Each row is where one point has got to under a steady rotation. How many steps took it there?
The counts run from 0 to 569.
[158  93 156 130 113 121 126 144 161  74  79 160  86 134 143  87 128 136
 143 124 129 108 130 131 145 128 109 108  99  59 145 102] => 279
[167  94  97 116 121 142 142 183 113 133 188 162 147 122 130 139 138 133
 176 132  89 105 160 126 124 121 114 147 114 149 124 146] => 393
[127  96  97  98  99 146 136 181 163 122 126 165 131 122 152 120  74 149
 141 120  89 128 144  95 125 100 146 165  90 111 144 129] => 112
[203 140  72 151 134 121 126 185 121 119 138 158  95 119 135  97 139 107
 124 161 100 126 142 129  79 134 142  90 129 131 133 143] => 219
[104 129 175 137 144 111  79 154 112 156 141 137  66 106 141 121  89 123
 144 104  88 114 128 148 179 149 118 151 105 140 118 159] => 241
[208 126 135 153 128 131 126 138 150 115 140 145 123 147 127 112 131 161
 141 158 128 107 125 112 135 144  48  98  97 142 141  94] => 284
[163 150 156 157 123 133 120 161 192 123 137 166  68 145 116 115 102 136
 123 134 131 109 140 161 153 145  76 155 103 115 152 115] => 524
[ 95 121 128 113 120 144 150 154 158 145 161 170 106 125  90 126 150  90
 196 119 125 139 127 175 137 144 100 107 129 115 144 159] => 398
[141 136 105 118 109 169 156 184 165 106 138 193  86 100 115 101 142 113
 119 115 121 143  85 126 156 121 121 157 112 123 138 139] => 114
[104 140 128 117 111  98  95 119 154 113 104 176 123 108 160  98  57 105
 127  76 118 157 122 149 107 104 113 107 146 107 164 112] => 96
[ 95 192 120 123 145 136  94 118 140 135 117 130 118 113 111 139 148 112
 171 123 129 161  83 128 190 115  91  76 160 129 151 110] => 165
[170 159 135 126 122 127 113 171 153 136  99 117 127 102 171  95 156  86
 147 119 148 140  92  88 119  95 133  94 136 140 156 113] => 320
[121 167 135 160 111 153 145 170 133 159 129 146  91 113 120 129 107 121
 114 101 135 181  81 100 156 135 152  79  84 111 146 166] => 456
[ 91 178 125 120 150 115  87 113 136 180 117 126 136 122 123 170 109 139
 178 138 127 149 116 114 181 109  80  95 143 122 161 104] => 166
[106 131 156 159 140 107 110 151 112 155 145 142  63 129 165 126  95 124
 183  95  85 113 150 135 132 156 106 146 110 171 132 172] => 242
[168 139 128 131 175 135 100 143 106  91 146 101 139 112 131 149 144 119
 180 119  79 148 139 140 146  98  97  78 133 117 123  77] => 160
[156 134  93 116 112 104  61 100 108 160 152 144 104 110 158 139 140  90
 132 121  78 119 112  98 137 120  89 119 129 157 153 161] => 235
[115 114 119 152 153 141 107 164 106 128 115 176 146 155 120 120  97 163
 134 152 154 166 127 130 153 159  61  80 105 126 106 165] => 32
[121 102 110 151 146 115  81 166 171 172 128 133 143 128 117  98  61  73
 158 129 153 134 135 178 141 134 137 112 119 147 112 137] => 497
[174 131 124 142 153 123  93 157  92 110 124 139 118 128 157 159 148  99
 100  84  64 163 136 123 122  80  79 118 143 133 131 127] => 335
[116 124  70 143 167 139  94 152 155 146 142 116 155 121 123  98  51  97
 147 145 130 116 118 148 178 134 108 140 105 106 111  87] => 256
[136 105  88 106 108  93  49 115  98 165 138 140 134 112 162 132  91 107
 131 112  81 110 130 105 144 112 119 130 118 126 155 155] => 236
[168 107 180 132 131 104  90 150 120 119  98 111 120 105 159 105 101 131
 176 110 160 155 152  99 142 100 118  70 125 140 141 149] => 311
[ 88 108 107 129 136 126 132 158 119 105  82 160 144 147 150 101 143 127
 206 160  92 100  91 115 154 124 120 117 126 124 106 128] => 413
[142 121 119 145  96 134 102 122 118  89 102 172  99 123 135 109 167 121
 133 106 175 167 132 122 147 128  87  84 111 109 176 151] => 29
[152 136 115 124 157 131 127 140 115 116 140 204 107 111 117 116 125 151
 118 156  89 123 108 145 126 163  72 105 171 131  94 136] => 374
[112 140 160 151 126 150 142 148 164 107 111 134  98 116 136  84  85 134
 145 112 146 151  75 130 148 164  85  90  85 112 136 129] => 281
[105 163 134 167 119 138 155 184 125 141  95 142 115 137 134 137  91 116
 120 116  96 162  80 130 157 104 135  93 107  59 143 138] => 181
[179 101  95 122 130 115  75 118 143 132 110 154 143 131  94 125 145 105
 122 138 106 111 165 126  81 122 122  49 128 125 165 107] => 469
[ 71 157 114  92 144 145  73 135 138 153 136 147 104  90 152 104 114  86
 131 113  92 144  88 139 128 156 141 116 111 126 132 139] => 231
[166 179 140 162 139 147 124 126 169 119 141 134  80 136 139 106 150 136
 161 135 110 117 110 110 157 158  72 122  99 150 149  79] => 9
[150 100 106 111 117 154  79  98 160 107 153 125 149  96 137  91  93 121
 164 103 144 163 144 111 138 127  97 108  88 128 143  71] => 536
[104 123 126 149 130 141 105 127 143 126 101 201  65 132 137 103 154  90
 140 108 115 113  90 122 168 148 103 164 123 140 124 148] => 514
[181  77 129 140 101  87  91 121 158 125 108 132  74 144 134 117 121 103
 154 113  92  74 150 131 146 116  97 134 124 137 162 152] => 244
[142 157  68 122 144 150 140 170 155 126 105 163 122  99 138 109 120  95
 103 133 105 159  75  96 151  98 136 138 131 118 112 116] => 355
[125 128 169 121 134 136 122 194 157 139 124 163 171 122 116  72 135 121
 164 145 180 109 125 142 131 132 126 105 110 140 160 105] => 563
[125 118 139 127 139 146 126 167 116 154 104 174 134 139 155 120 177  63
 168  92 108 133 151 102  96 102 156 126 126 129 144 112] => 328
[127 171 148 102 178 120  82 171 121 132  82 135  95  95 123 115 121 106
 103 133 127 142 124 148 149 122 103  92 164  98 145 153] => 65
[129 110 122 135 167 126 113 166 146  91  61 136 121 100 147 105  69 132
 134  99 100 146 117 120 146  92 142 112 144 137  95 110] => 346
[152 151 119 155 119  97  99 157 171 134 148 123 109 138 169 103  70 127
 175 124 126 106 176 149 128 112 125 143 106 139 179  96] => 252
[143 118 146 184 108 119 136 158 110 147 155 141 152 135 134 130 106 125
 180  83 120 121 167 127 162 101 139 124 101 116 180 100] => 427
[132 143 109 129 135 129 107 115 108 115  67 149  94  89 132 108 143 130
 160 111 136 131 118  66 168 110 158  98 141  91 164 103] => 445
[201 143 102 137 134 147 137 133 128 112 144 115 127 119 154  97 114 134
 135 140 121 130 114  82 113 143  56  91  95 119 156 100] => 285
